Each named move below is a turn or a mirror, shown by a few rows before and after it. Which moves, in which order, take the first row of each later pair to the second? The first pair is answered.
gomi:
[ 0.04 -0.40 -0.15  0.44  0.87  0.54 -0.05 -0.57 -0.59 -1.06 -0.81  0.10
  0.15 -0.19  0.77] => [ 0.26 -0.30 -0.23  0.53  0.92  0.56  0.03 -0.74 -0.61 -1.19 -0.77  0.00
  0.18 -0.10  0.59]
[ 0.10 -0.45  1.83 -0.73 -0.21 -1.69 -0.06  2.13 -0.21 -0.50 -0.55 -0.07
 -1.01 -0.42  0.10] => [ 0.66  0.46  2.08 -0.28 -0.28 -0.51  0.53  0.64  0.77 -0.43 -1.24 -1.44
 -0.42 -0.50 -1.37]
[-1.88  0.13  2.17  2.49  0.24 -1.88  1.46 -1.83  1.68 -0.66 -1.15 -0.19
  1.73 -0.66  1.02] => [-2.08 -0.52  1.88  2.01  0.52 -2.86  1.14 -0.53  0.84 -0.80 -0.75  0.87
  1.25 -0.68  2.18]
lurun:
[ 0.13  0.99  0.77  0.60  2.33 -0.90 -0.74 -0.17  0.00 -0.43 -1.24  1.49
 -1.60 -0.69  0.36] => [ 0.16  1.85  1.63  0.47  1.05 -1.04  0.37 -1.45  0.25 -1.06 -0.41  0.51
 -1.26 -0.93  1.06]
[ 0.97  0.72  0.44 -0.02 -1.79 -0.49  0.45  0.22 -0.50 -0.42  0.70 -0.95
 -0.55 -0.30  1.54] => [ 1.18 -0.37 -0.76 -0.28 -0.73 -0.23 -0.80  1.86 -0.81  0.18  0.78 -0.19
 -0.90 -0.15  1.11]
[ 0.22  1.64  1.35  0.05 -2.54 -0.96  1.68 -2.14 -0.33 -1.14  1.63 -0.77
  0.48  0.34  1.62] => [ 0.27 -0.56 -1.20 -1.60 -1.89 -0.44  0.32  1.33 -1.50 -0.17  3.15  0.10
 -0.61  0.64  1.83]
[ 0.61  2.26  1.06 -1.02 -3.46  0.78  1.33 -0.90 -0.48 -0.73  1.84 -2.91
  1.09 -0.07  0.96] => [ 0.85 -0.51 -1.56 -2.15 -1.50  1.44 -0.90  3.19 -1.59  0.88  2.68 -1.65
 -0.23  0.03  0.57]
tuzo:
[-0.50  0.49  1.05  0.91  0.18 -1.37  0.41 -0.79 -0.70 -0.67 -0.50  0.85
  0.41  0.12  1.19] => [-0.33  0.70  1.10  0.23 -0.88 -0.83  0.99 -0.76 -0.85 -0.69  0.75  0.25
  0.25 -0.01  1.79]
[-0.01 -0.74 -0.61 -1.09 -0.09 -0.05 -0.70  1.14 -0.21 -0.18  0.19 -0.33
  0.32 -0.41 -0.66] => [ 0.07 -0.63 -0.55 -1.08 -0.06  0.35 -0.68  0.98  0.10  0.08  0.08 -0.71
  0.47 -0.30 -0.95]
[-0.69 -1.75 -1.76 -0.30  1.85  1.19 -3.51  3.62 -0.67  2.21 -0.19  0.75
 -0.99  1.30 -0.30] => [-0.50 -1.83 -1.96 -1.24  0.44  1.78 -2.86  3.90 -1.00  2.11  1.65 -0.23
 -1.20  1.28  0.33]
[ 0.36 -1.51 -1.75 -0.55  1.31  2.02  0.42 -0.78  1.96  0.76 -0.72  0.07
  1.87  0.03 -0.31] => [-0.29 -1.85 -1.46 -0.43  2.28  0.71 -0.06 -0.21  1.48  0.71 -1.23  1.35
  1.81 -0.01  0.59]
Then:
(two moves a pair)
[ 1.03 -0.14 -1.59  0.16  0.01  1.95 -0.24  0.01  1.22  0.51 -0.47 -0.37
 -0.62 -0.34 -1.32] => [ 0.14 -1.25 -1.50 -0.21  0.28  0.01 -0.74  1.37 -0.29  0.10  0.31  1.38
 -1.26 -0.31  0.96]	lurun, gomi
[ 0.43 -1.37 -1.47 -1.61 -0.52  0.51 -0.94  2.05 -1.16  1.04  1.33  0.32
 -0.88  0.14 -0.12] => [ 0.74 -0.16 -0.67  0.42  1.27  0.93 -1.15  0.10  0.46  1.34 -1.93  0.08
  0.14  0.13 -2.55]	gomi, tuzo
[ 0.57  0.06  0.39 -1.46 -3.33  2.00  0.66 -0.72 -0.66 -0.43  3.35 -3.05
 -0.72 -0.87  0.26] => [-0.23  0.00  1.23  2.34  2.80 -0.13 -2.21 -1.74  0.42  0.07 -3.66  0.60
 -0.18 -0.41 -2.22]	tuzo, tuzo
[ 1.42 -0.34 -0.08 -0.30  0.53 -0.47 -0.69  0.40 -0.92 -0.26 -0.37 -0.41
 -0.97  1.54 -1.91] => [ 1.23 -0.66 -0.12 -0.85  0.12 -0.66 -0.59  0.94 -1.29 -0.54  0.58 -0.41
 -1.21  1.47 -0.94]	tuzo, tuzo
[ 0.67  0.65 -0.25 -0.35 -2.22  2.29  1.46 -1.56  0.58 -0.67  1.75 -2.57
 -0.10 -0.67 -1.06] => [-1.11 -1.86 -0.74  0.11  1.44 -1.70 -1.25  1.45 -1.50 -0.75 -0.35  2.52
 -1.28 -0.15  1.15]	tuzo, gomi
[-1.05 -1.89 -1.03 -0.93 -0.11 -1.75 -1.52  3.51 -2.21  1.24  1.63  1.63
 -1.63 -0.75  1.03] => [ 0.09 -1.64 -2.25 -0.22  1.49  0.83 -1.99  3.05 -0.66  2.61 -0.39  0.42
 -1.08 -0.63 -2.58]	tuzo, lurun
[ 0.04  0.39 -1.45 -1.04  0.53  0.79 -1.65  1.53 -1.23  1.58 -1.17  1.75
 -0.07 -0.60 -1.61] => [-0.57  0.62 -0.02 -0.35  0.71 -1.05 -1.73  0.63 -1.57  0.80 -1.99  2.98
  0.19 -0.58 -0.31]	lurun, gomi
[-0.22 -0.04 -0.98  0.72  3.01 -1.13 -0.33 -0.36  1.07  0.11 -1.69  1.20
  1.40 -0.14  0.28] => [-0.46  0.88  0.93  0.41  0.91 -2.02  0.96 -1.79  0.57 -0.75 -0.23  0.50
  1.49 -0.41  2.26]	lurun, tuzo
[-0.74 -1.03 -0.25  0.16  1.62 -0.77 -1.27  1.14 -0.97  0.11 -1.15  1.99
 -0.89  0.02  0.86] => [ 0.28  1.31  1.22  0.17 -1.16  1.52  1.11 -2.20  0.63 -0.38 -0.37 -1.39
  0.19 -0.25 -0.40]	gomi, lurun
[ 0.18 -1.75 -0.07  0.06  1.19 -0.96 -0.94  1.33 -0.30 -0.58 -0.68  1.04
 -0.23 -0.43  0.39] => [ 0.99 -1.02 -0.29 -0.76 -1.07  1.16  0.34  0.79  0.27 -0.30  1.31 -1.41
 -0.10 -0.54 -0.23]	tuzo, tuzo
[ 0.83 -0.13 -1.58 -1.97 -3.13  1.52  0.95  1.58 -0.31  0.26  4.09 -2.40
 -0.10 -0.01  0.22] => [-0.19 -2.34 -2.33 -1.44  0.04 -0.88 -1.46  4.13 -1.70  0.61  2.49  1.11
 -1.08  0.34  1.07]	tuzo, gomi
[-0.51  1.63  1.95  0.49 -0.36 -1.32  0.66 -2.43  0.55  0.02 -2.06  0.72
  0.03 -1.03  0.86] => [-0.84  0.43  1.14 -0.88 -1.21 -1.94  0.74 -0.64 -0.88 -0.06  0.11  1.32
 -0.60 -1.11  2.87]	gomi, lurun
[-1.61 -0.74  2.26  0.90  1.23 -2.91 -1.10  0.03 -0.32 -1.30 -2.12  2.80
  0.56 -0.16  1.93] => [-1.63 -0.78  2.04 -0.64 -1.48 -2.33  0.12  0.48 -1.26 -1.68  1.20  1.56
  0.20 -0.42  3.75]	lurun, lurun
[-0.40  0.79  0.97 -0.52 -2.44 -1.86  1.68 -1.64 -0.72 -0.91  1.57  1.11
  0.14  0.30  1.69] => [ 1.07  1.32 -0.21 -0.35 -2.07  1.32  1.77 -2.26  1.09  0.51  0.88 -1.01
  0.59  0.43 -1.79]	lurun, gomi
[ 0.21  1.27  0.57 -0.22 -1.40  0.17  0.74 -0.47 -0.20 -0.41  1.91 -0.60
  0.10 -0.25  1.15] => [ 0.36 -0.08 -0.95  0.27  1.73  0.20 -1.30  1.23 -0.30  0.78 -0.20  1.21
 -0.38  0.13 -0.58]	lurun, lurun
[-0.51 -0.97 -1.57  1.08  2.03 -1.42 -2.07  0.82 -0.68  0.28 -2.44  0.68
  0.31  0.27 -0.13] => [-0.02  1.65  0.47  1.33 -0.83 -0.40  0.39 -2.56  0.63 -0.67 -1.83 -1.91
  1.27 -0.20 -0.23]	gomi, lurun
[-0.68  0.87  0.63  1.20 -0.84 -0.83 -0.16 -1.24 -0.36  0.19  0.75 -0.46
  1.07 -0.31  0.44] => [-0.84 -0.01 -0.23  0.72 -0.84 -1.03 -0.70  0.13 -0.96  0.59  1.54  0.02
  0.63 -0.29  1.14]	gomi, lurun
[-0.81  1.78  0.72  0.52  0.08 -0.73  0.36  0.53 -0.96 -0.66  1.52  1.25
 -0.52 -0.15  0.84] => [-0.24  1.22 -0.56 -0.27  0.15  0.50  0.03  1.53 -1.09 -0.06  2.06  0.70
 -0.80 -0.13  0.10]	tuzo, lurun
[ 2.31 -0.12 -0.84 -1.34 -0.50  4.79 -1.59  2.13  1.46  0.97  0.51 -2.44
  1.81 -0.32 -3.74] => [ 0.17 -2.36 -0.28 -0.19  3.01 -0.29 -4.01  4.63 -0.68  0.29 -1.55  3.14
  0.97  0.19 -0.24]	tuzo, tuzo
[-0.22 -1.43 -2.35 -1.01  0.71  0.50 -0.81  2.77 -0.52  0.52  1.00  0.59
 -0.74  0.03 -0.50] => [ 0.48 -0.39 -2.24 -0.97 -0.05  2.32  0.02  1.60  0.48  0.82  1.03 -1.27
 -0.22 -0.08 -1.99]	tuzo, gomi
[ 0.50  1.40  1.38  0.40 -0.73  0.15  0.16 -3.06  0.65  0.70  0.01 -0.65
 -0.88 -1.08 -1.75] => [-0.58 -0.63  0.78 -0.03  0.57 -2.34 -1.27 -0.33 -1.22  0.80  0.56  2.34
 -2.00 -0.83  0.57]	gomi, lurun
[-0.42 -0.63 -0.28 -0.20  0.28 -0.54 -0.52  0.63 -0.14  0.32 -0.34  0.62
  0.02 -0.11 -0.69] => [-0.34  0.35  0.60  0.03 -0.28  0.08 -0.01 -0.62  0.65  0.06 -0.33 -0.38
  0.56 -0.22 -1.05]	gomi, lurun
[-0.54  0.73  0.43 -0.41 -0.93  0.00  0.34 -1.01  0.05 -0.27  0.43 -0.49
  0.44 -0.03  0.51] => [-0.71 -0.19 -0.29 -0.47 -0.19 -0.27 -0.35  0.53 -0.65  0.08  0.65  0.28
 -0.13  0.20  0.90]	gomi, lurun
[-0.05  0.89  1.56  0.36 -1.11 -0.20  0.77 -1.96  0.19  0.38 -0.11 -0.82
  0.20  0.32  0.49] => [ 0.55  0.45  0.42 -0.24 -0.92  1.23  0.65 -1.33  0.44  0.93  0.25 -1.52
  0.12  0.16 -0.84]	lurun, tuzo
[ 0.41  2.48  1.56  1.79  0.33  0.88  0.63 -3.14  1.31 -0.72 -2.98 -0.95
  1.17 -0.13 -1.77] => [-0.29  0.05  0.02 -1.75 -2.43 -0.61  0.76  1.42 -2.02 -1.21  3.13 -0.07
 -0.64 -0.27  3.29]	gomi, tuzo
[-1.60 -2.71 -1.31  1.42  1.47  0.69 -2.99  1.17 -0.10  0.99 -0.29 -0.29
  1.81 -0.68 -0.97] => [-2.04 -1.95 -0.13  2.52  1.81 -0.36 -2.75 -0.04  0.19  0.38 -1.37  0.04
  2.43 -0.78 -0.61]	tuzo, lurun
[-0.44  0.53  1.50  0.93 -0.83 -2.20  0.85 -1.03  0.02 -1.67  0.25  0.80
  0.56 -0.33  1.70] => [ 0.64  0.59  0.22 -0.66 -2.29  0.51  1.36 -0.58  0.49 -0.77  2.01 -1.55
  0.45 -0.27  0.42]	lurun, tuzo
